Here is a table of points, one per row:
[ 0.89  0.7  -1.11 -0.26 -0.96  0.4  -0.69  0.67  0.11  0.36 -0.48  2.76
  0.13 -0.36  1.2  -0.19 -1.35  1.79  1.07 -1.01]
[ 0.    1.03  0.19 -0.17 -1.22  0.49 -1.3   1.4   1.13  0.51 -0.26 -0.67
  0.49 -0.62  0.16 -0.79 -0.57  1.03  0.94 -0.91]
[-0.42 -0.88  0.91 -0.35  0.28 -0.26 -0.99 -0.91 -0.47 -0.61 -0.59 -1.06
 -0.64  0.71 -0.91 -0.69 -0.01 -0.31 -0.96  1.04]
[ 0.36 -1.02  0.21  0.16 -0.63  0.35  0.96 -0.73  0.03 -0.64  0.27 -0.98
 -0.42 -0.37 -0.93 -0.05  0.51 -0.57 -0.96  0.91]
[ 0.13 -0.6  -0.94 -0.05  0.14 -0.25  1.   -0.8  -0.4  -0.53 -0.83 -0.64
 -1.05 -0.34 -0.22 -0.52 -0.12 -0.52 -0.66 -0.03]
[-0.26 -0.28  1.28 -0.39 -0.89 -0.26 -1.02  0.02 -0.37 -0.18  1.18  3.36
  1.11 -0.44 -0.88  5.79  0.29 -0.33 -0.86  1.05]
[ 0.06 -1.06  0.13  0.03 -0.21  0.17  0.15 -0.67  0.06 -0.56  0.21 -1.01
 -0.5  -0.05 -0.84  0.21  0.89 -0.08 -1.09  0.81]
[ 0.8   0.91 -0.71  0.16  2.66 -0.23 -0.31  1.28 -0.32  0.27 -1.27 -0.75
 -0.99 -0.92  2.28 -0.73 -0.13 -0.02  1.85 -0.78]
[-0.31 -1.01  1.18 -0.24 -0.85 -0.07 -0.66 -0.8  -0.02 -0.68 -0.02 -0.86
 -0.13  0.17 -1.02 -0.08  0.69 -0.12 -1.24  1.34]
[ 1.    0.94 -1.13  0.97  0.48  0.22  1.83  1.41 -0.23  0.54 -1.3  -0.72
 -1.08 -1.1   2.49 -0.81 -0.57 -0.01  3.61 -0.87]
[ 0.08 -0.76 -0.72 -0.04 -0.63 -0.03  2.27 -0.69  0.08 -0.66  0.31 -0.66
 -0.93 -0.4  -0.62 -0.33  0.   -0.47 -1.17  0.16]
[ 0.04 -0.6  -0.97  0.03  0.26 -0.16  1.1  -0.84 -0.54 -0.57 -0.85 -0.39
 -1.04 -0.33 -0.3  -0.87  0.22 -0.63 -0.57 -0.25]
[ 0.96  0.74 -1.12  0.28  3.48  0.07  2.27  0.43 -0.08  0.47 -1.3  -1.29
 -1.   -0.26  1.63 -1.25 -0.53 -0.44  1.04 -0.88]
[ 0.05 -0.61 -0.9  -0.07 -0.05 -0.18  0.78 -0.73 -0.45 -0.54 -0.92 -0.58
 -1.01 -0.42 -0.34 -0.36 -0.32 -0.43 -0.61 -0.08]
[-0.22  0.63  1.09 -0.85 -1.05  0.42 -1.3   1.37  0.27 -0.29 -0.33 -0.28
  0.72  1.57  0.08  0.45 -0.87 -0.11 -0.5   0.53]
[-0.85 -0.56  1.66 -0.7  -0.34 -0.31 -0.78 -0.58 -0.24 -0.11  1.07  1.09
  1.07  1.15 -1.14  2.15  1.66 -0.57 -0.83  1.77]
[-0.52  5.25 -0.42 -0.67 -1.25 -0.15 -0.16  1.87  0.92 -0.22 -1.08 -0.47
 -0.67  0.5   1.22 -0.62 -0.46 -0.55 -0.68 -0.76]
[ 0.56 -0.96 -0.87  0.96  0.07  0.25 -0.07 -0.91 -0.33 -0.21 -0.1  -0.24
 -0.88 -0.77 -0.44 -0.79 -0.57  0.96 -0.29 -0.65]
[-0.27 -0.87  0.83 -0.35  1.29 -0.59 -0.4  -0.68 -0.41  0.19  0.67 -1.12
  1.39  1.73 -0.65  1.23  1.44 -0.35 -0.3   1.24]
[-0.41 -0.06  1.4  -0.66 -1.15 -0.45 -1.32  0.18 -0.15  0.18  0.57  2.15
  2.69  0.2  -0.42  3.15 -0.46 -0.12 -0.76  0.29]
[ 0.43  0.05 -1.13  0.61  2.21  0.03  1.46  0.32 -0.13  0.53 -1.31 -1.21
 -0.93 -0.64  1.36 -1.2  -0.21 -0.44  0.97 -0.9 ]
[-0.61  1.57  0.67 -0.22 -1.07 -0.54 -0.96  0.62  0.9   0.34 -0.57 -0.69
  1.81 -0.86 -0.23 -0.06  0.36 -0.55 -0.07 -0.19]
[-0.02 -0.43 -0.89 -0.07 -0.29 -0.09  0.95 -0.79 -0.5  -0.53 -0.78 -0.38
 -1.07 -0.31 -0.29 -0.7  -0.25 -0.42 -0.65 -0.05]
[-0.33  0.8   0.33  0.45  1.04  0.77 -0.97  1.11  0.    0.06 -1.05 -0.59
 -0.31 -0.75  0.17 -0.79 -0.05  0.55  0.24 -0.52]
[-0.24 -0.6  -0.9   0.03  0.35 -0.08  1.79 -0.83 -0.51 -0.48 -0.71 -0.7
 -1.01 -0.64 -0.24 -0.61 -0.71 -0.38 -0.34 -0.18]
[ 0.29 -0.18 -1.03  0.31 -1.14 -0.17 -0.85 -0.04 -0.05  1.52  1.92  4.16
  0.94 -1.05  0.24  0.36 -1.22  2.23  0.46 -0.99]
[-0.84 -0.36  1.36 -0.51  0.11 -0.31 -0.62 -0.55 -0.25  0.1   1.59  1.62
  0.82  1.06 -1.1   1.16  1.89 -0.63 -0.83  1.53]
[-0.36 -0.99  2.05 -0.24 -0.7  -0.31 -0.84 -0.85 -0.13 -0.62  0.41 -0.7
 -0.25  0.62 -1.13 -0.4   1.72 -0.3  -1.28  1.31]
[-0.71  0.02  1.27 -0.96 -1.11  0.39 -1.16  0.04  0.27 -0.15 -0.07 -0.92
  0.88  5.92 -0.2  -0.45 -0.87 -0.18 -0.87  0.33]
[-0.07 -1.05 -0.02  0.13 -0.19  0.62  0.29 -0.76  0.18 -0.66  0.41 -0.89
 -0.31 -0.07 -0.61  0.2   0.53 -0.6  -0.99  1.85]
[-0.26  0.79 -0.1   0.33 -0.6   0.14 -1.39  1.54  0.64  0.56 -1.   -0.54
  0.17 -0.34  0.53 -1.11 -0.8   0.51  2.32 -0.98]
[ 0.89  0.51 -0.79 -0.19 -1.44  0.69 -0.53  0.75  0.54  0.27  1.98  1.55
  1.05 -0.12  0.36  1.05 -1.24  1.49  0.44 -0.96]
[ 0.48  0.28 -0.98  0.19 -1.24 -0.42 -0.49 -0.29 -0.37  0.95  1.61  4.88
  0.92 -1.08  0.58  0.33 -1.16  1.24  1.05 -0.94]
[-0.63 -0.23  0.29 -0.52 -1.33  0.86 -1.38 -0.32  0.95  0.33  1.26 -0.21
  1.84  2.78 -0.51 -0.5  -1.03  1.4  -0.46 -0.4 ]
[-0.31 -0.51  0.13  0.39  0.17  0.44  0.98 -0.42  0.38 -0.24 -1.04 -1.46
 -0.97 -0.89 -0.64 -1.07  1.36 -0.76 -0.76 -0.17]
[-0.23 -1.13  0.99  0.35  3.37 -0.41 -1.02 -0.85 -0.64  1.25  0.26 -0.18
  1.15 -0.05 -0.67  0.25 -0.12  0.49 -0.04  0.34]
[-0.91 -0.75  1.07 -0.44 -1.17  0.37 -0.71 -0.8   0.08 -0.76  1.15  0.99
  0.24  0.82 -1.33  0.12  0.73 -0.61 -1.34  0.9 ]
[ 1.77  0.27 -1.1   1.28  3.24 -0.07  1.02  1.39 -0.16  0.93 -1.32 -1.14
 -1.07 -1.1   3.28 -0.81 -0.16  0.23  4.26 -0.83]
[ 1.47  0.45 -1.12  1.56  3.21  0.03  0.72  1.76 -0.1   0.41 -1.3  -1.1
 -1.07 -1.1   1.95 -0.56 -0.73  0.07  3.46 -0.8 ]
[-0.15 -0.59 -0.94 -0.03  0.07 -0.22  2.03 -0.76 -0.48 -0.57 -0.62 -0.11
 -1.03 -0.39 -0.26 -0.61 -0.34 -0.61 -0.95 -0.22]
[ 0.2  -0.05 -0.76  0.49 -1.52 -0.13 -0.62  0.2   0.26  0.29  5.85  1.6
  1.77 -0.95 -0.18  1.57 -0.97  1.02  0.29 -0.89]
[-0.95  1.63  0.26 -0.55 -0.78 -0.7   1.35 -0.24  0.09  0.38 -0.84 -0.14
 -0.09 -0.12 -0.63 -0.07  1.76 -1.17 -0.94 -0.47]
[-0.61 -0.43  1.37 -0.21 -0.63 -0.3  -0.4  -0.51  0.43 -0.61 -0.78 -1.5
 -0.74 -0.37 -0.8  -0.99  1.81 -0.74 -1.    0.34]
Along one direction, these points spread out more than along any other. How far along it is each point below, from 0 to 99? The average is 50, and the first point in the table lies past the average.
[ 0.8   0.91 -0.71  0.16  2.66 -0.23 -0.31  1.28 -0.32  0.27 -1.27 -0.75
 -0.99 -0.92  2.28 -0.73 -0.13 -0.02  1.85 -0.78] 76
[-0.33  0.8   0.33  0.45  1.04  0.77 -0.97  1.11  0.    0.06 -1.05 -0.59
 -0.31 -0.75  0.17 -0.79 -0.05  0.55  0.24 -0.52] 59
[ 0.    1.03  0.19 -0.17 -1.22  0.49 -1.3   1.4   1.13  0.51 -0.26 -0.67
  0.49 -0.62  0.16 -0.79 -0.57  1.03  0.94 -0.91] 54
[-0.26 -0.28  1.28 -0.39 -0.89 -0.26 -1.02  0.02 -0.37 -0.18  1.18  3.36
  1.11 -0.44 -0.88  5.79  0.29 -0.33 -0.86  1.05] 20
[ 0.48  0.28 -0.98  0.19 -1.24 -0.42 -0.49 -0.29 -0.37  0.95  1.61  4.88
  0.92 -1.08  0.58  0.33 -1.16  1.24  1.05 -0.94] 43
[-0.42 -0.88  0.91 -0.35  0.28 -0.26 -0.99 -0.91 -0.47 -0.61 -0.59 -1.06
 -0.64  0.71 -0.91 -0.69 -0.01 -0.31 -0.96  1.04] 45
[-0.85 -0.56  1.66 -0.7  -0.34 -0.31 -0.78 -0.58 -0.24 -0.11  1.07  1.09
  1.07  1.15 -1.14  2.15  1.66 -0.57 -0.83  1.77] 26
[ 0.89  0.7  -1.11 -0.26 -0.96  0.4  -0.69  0.67  0.11  0.36 -0.48  2.76
  0.13 -0.36  1.2  -0.19 -1.35  1.79  1.07 -1.01] 54
[ 1.77  0.27 -1.1   1.28  3.24 -0.07  1.02  1.39 -0.16  0.93 -1.32 -1.14
 -1.07 -1.1   3.28 -0.81 -0.16  0.23  4.26 -0.83] 89
[ 0.36 -1.02  0.21  0.16 -0.63  0.35  0.96 -0.73  0.03 -0.64  0.27 -0.98
 -0.42 -0.37 -0.93 -0.05  0.51 -0.57 -0.96  0.91] 46
[-0.95  1.63  0.26 -0.55 -0.78 -0.7   1.35 -0.24  0.09  0.38 -0.84 -0.14
 -0.09 -0.12 -0.63 -0.07  1.76 -1.17 -0.94 -0.47] 48
[-0.41 -0.06  1.4  -0.66 -1.15 -0.45 -1.32  0.18 -0.15  0.18  0.57  2.15
  2.69  0.2  -0.42  3.15 -0.46 -0.12 -0.76  0.29] 26
[ 0.29 -0.18 -1.03  0.31 -1.14 -0.17 -0.85 -0.04 -0.05  1.52  1.92  4.16
  0.94 -1.05  0.24  0.36 -1.22  2.23  0.46 -0.99] 41
[ 0.06 -1.06  0.13  0.03 -0.21  0.17  0.15 -0.67  0.06 -0.56  0.21 -1.01
 -0.5  -0.05 -0.84  0.21  0.89 -0.08 -1.09  0.81] 44
[-0.61 -0.43  1.37 -0.21 -0.63 -0.3  -0.4  -0.51  0.43 -0.61 -0.78 -1.5
 -0.74 -0.37 -0.8  -0.99  1.81 -0.74 -1.    0.34] 47
[-0.31 -0.51  0.13  0.39  0.17  0.44  0.98 -0.42  0.38 -0.24 -1.04 -1.46
 -0.97 -0.89 -0.64 -1.07  1.36 -0.76 -0.76 -0.17] 56
[ 1.47  0.45 -1.12  1.56  3.21  0.03  0.72  1.76 -0.1   0.41 -1.3  -1.1
 -1.07 -1.1   1.95 -0.56 -0.73  0.07  3.46 -0.8 ] 85
[-0.84 -0.36  1.36 -0.51  0.11 -0.31 -0.62 -0.55 -0.25  0.1   1.59  1.62
  0.82  1.06 -1.1   1.16  1.89 -0.63 -0.83  1.53] 29
[ 0.2  -0.05 -0.76  0.49 -1.52 -0.13 -0.62  0.2   0.26  0.29  5.85  1.6
  1.77 -0.95 -0.18  1.57 -0.97  1.02  0.29 -0.89] 32
[-0.52  5.25 -0.42 -0.67 -1.25 -0.15 -0.16  1.87  0.92 -0.22 -1.08 -0.47
 -0.67  0.5   1.22 -0.62 -0.46 -0.55 -0.68 -0.76] 58
[ 0.04 -0.6  -0.97  0.03  0.26 -0.16  1.1  -0.84 -0.54 -0.57 -0.85 -0.39
 -1.04 -0.33 -0.3  -0.87  0.22 -0.63 -0.57 -0.25] 56
[-0.26  0.79 -0.1   0.33 -0.6   0.14 -1.39  1.54  0.64  0.56 -1.   -0.54
  0.17 -0.34  0.53 -1.11 -0.8   0.51  2.32 -0.98] 62
[ 1.    0.94 -1.13  0.97  0.48  0.22  1.83  1.41 -0.23  0.54 -1.3  -0.72
 -1.08 -1.1   2.49 -0.81 -0.57 -0.01  3.61 -0.87] 81
[ 0.56 -0.96 -0.87  0.96  0.07  0.25 -0.07 -0.91 -0.33 -0.21 -0.1  -0.24
 -0.88 -0.77 -0.44 -0.79 -0.57  0.96 -0.29 -0.65] 55
[-0.63 -0.23  0.29 -0.52 -1.33  0.86 -1.38 -0.32  0.95  0.33  1.26 -0.21
  1.84  2.78 -0.51 -0.5  -1.03  1.4  -0.46 -0.4 ] 35
[ 0.89  0.51 -0.79 -0.19 -1.44  0.69 -0.53  0.75  0.54  0.27  1.98  1.55
  1.05 -0.12  0.36  1.05 -1.24  1.49  0.44 -0.96] 43
[-0.71  0.02  1.27 -0.96 -1.11  0.39 -1.16  0.04  0.27 -0.15 -0.07 -0.92
  0.88  5.92 -0.2  -0.45 -0.87 -0.18 -0.87  0.33] 34
[-0.07 -1.05 -0.02  0.13 -0.19  0.62  0.29 -0.76  0.18 -0.66  0.41 -0.89
 -0.31 -0.07 -0.61  0.2   0.53 -0.6  -0.99  1.85] 44
